In the rows, zero is written as 128.
One turn or mirror swaps these rows in pairs. Which row does each one swap with?
The rows were stretched afterwards, more along some directions than others.
k_125: [108 174  97 134  89 134 131 122 135 103 156 153 128 132 146 110 117]
k_581: [108 153 121 129 138 155 138 175 147 134 136 140 117 156 142 128 166]
k_409: [136 145 131 111 117 124 168 118 111 127 146 137 108 131 119 133 146]
k_685: [131 148 136 107 122 136 159 131 110 127 142 145 110 132 119 141 153]
k_345: [107 181 109 138  91 131 127 118 115 119 141 136 142 126 138 140 135]
k_589: [170  65 119 146 146 128 113 102 114 126 111 128 109 101 116 115 129]
k_492: [101 116 102 147 113  87 108 113 113 146 127  90 142 119 117 116 161]
k_433: [129 115 148 109 114 111 149 111 129 137 133 180 105 145 145  92 107]
k_926: [119 130 112 143 117 110  92 130 106 140 149 137 133 138 140 117 103]
k_806: [103 126  99 123 127 118 165 137 166 167 102 108 134 143 137  94 184]
k_498: [ 96 137 109 120 124 123 138 171 138 138 110  87 126 148 121 125 137]
k_58: [110 179 113 142  86 128 122 117 121 117 153 140 146 129 140 134 134]
k_613: [131  79 106 138 139 125 108 131 140 152 112  94 118 121 124 122 144]
k_553: [105 185 116 146  92 111 136 112 114 120 145 137 146 113 138 138 147]
k_379: [108 135 111 122 107 115 141 123 154 131 160 169 111 123 151  79 150]
k_998: [150 130  97 154 137 141 157 115 129 100 106 121 111 102 127 122 160]
k_210: [150 142 102 148 135 146 159 117 140 102 111 133 113 103 132 126 172]
k_726: [101 148 131 116 101 103 154 122 150 136 154 177 113 114 143  91 151]
k_948: [106 160 125 124 140 146 146 177 140 131 125 140 114 157 132 129 160]
k_34: [126  95 108 126 132 148  98 109 124 179 122 130 129 153 147 104 149]
k_972: [141 115 118 147 122 163 120 121 126 128 126 135 134 109 145 124 114]
k_688: [142 123  94 148 129 134 155 109 138 110  82 115 116  99 116 121 168]
k_783: [ 88 140 120 129 127 124 136 165 136 139 138 116 122 164 139 119 155]
k_286: [163  71 109 149 141 136 101  95 107 126 116 128 111 104 117 116 127]
k_880: [111 104 109 118 123 143 140 133 144 166  77 121 131 115 122 107 134]
k_523: [109 107  92 132 107  77 132 114 128 153 106  96 121 119 116 111 117]
k_401: [132 121  72 147 122 112 152 100 138 133  80  95 122 102 111 116 176]
k_712: [107 158 132 151 100  92 148 110 119 119 131 139 140  95 131 138 151]
k_271: [151 132 110 151 133 170 136 118 138 111 127 134 134 101 142 130 150]
k_242: [108 128 119 137 113  90 143 117 122 132 136  90 137 107 101 121 188]
k_90: [149  96 126 146 137  91 150 108 149 136 129 128 114  87 129 118 165]
k_182: [126 154  92 132  94 128 131 116 146 113 170 164 111 134 156  88 124]
k_692: [144 135 136 118 133 106 178 132 146 111 151 123 105 114 123 120 175]
k_917: [141 133 127 120 121  77 167 121 138 126 154 136 103 119 134 111 121]
k_120: [118 106 120 121 116 149 133 129 138 157 100 132 140 118 134 109 115]
k_682: [144 127 133 112 131 108 187 123 134 128 131 106 111 134 109 124 163]
k_803: [149 125 132 110 126 115 183 113 136 131 139 121 114 135 118 119 164]
k_413: [145  76 104 151 134 152  78  97 103 142 128 134 128 123 131 114 126]
k_945: [138  97 126 137 132  88 168 121 136 118  83 108 122 101 104 109 139]
k_824: [138 131 128 138 119 125 120 119 117 123 150 174 127 136 146 108  92]
k_51: [101 131 125 130 126  95 180 166 142 116  78  95 127 121  99 113 136]
k_142: [ 90 144 128 124 125 115 145 167 139 134 136 110 120 161 129 123 155]
k_221: [134 139 139 113 124 128 158 119 106 129 136 132 112 127 110 141 154]
k_432: [113 159 118 123 146 160 139 178 141 135 134 145 113 153 142 133 177]
k_985: [ 97 119 141 111  91  81 174 102 135 141 128 138 121 123 124  99 149]
k_852: [127 141 122 143 117 120 102 131 111 131 149 154 134 135 143 120  93]

k_806 pairs with k_985
k_379 pairs with k_120
k_945 pairs with k_492
k_553 pairs with k_688

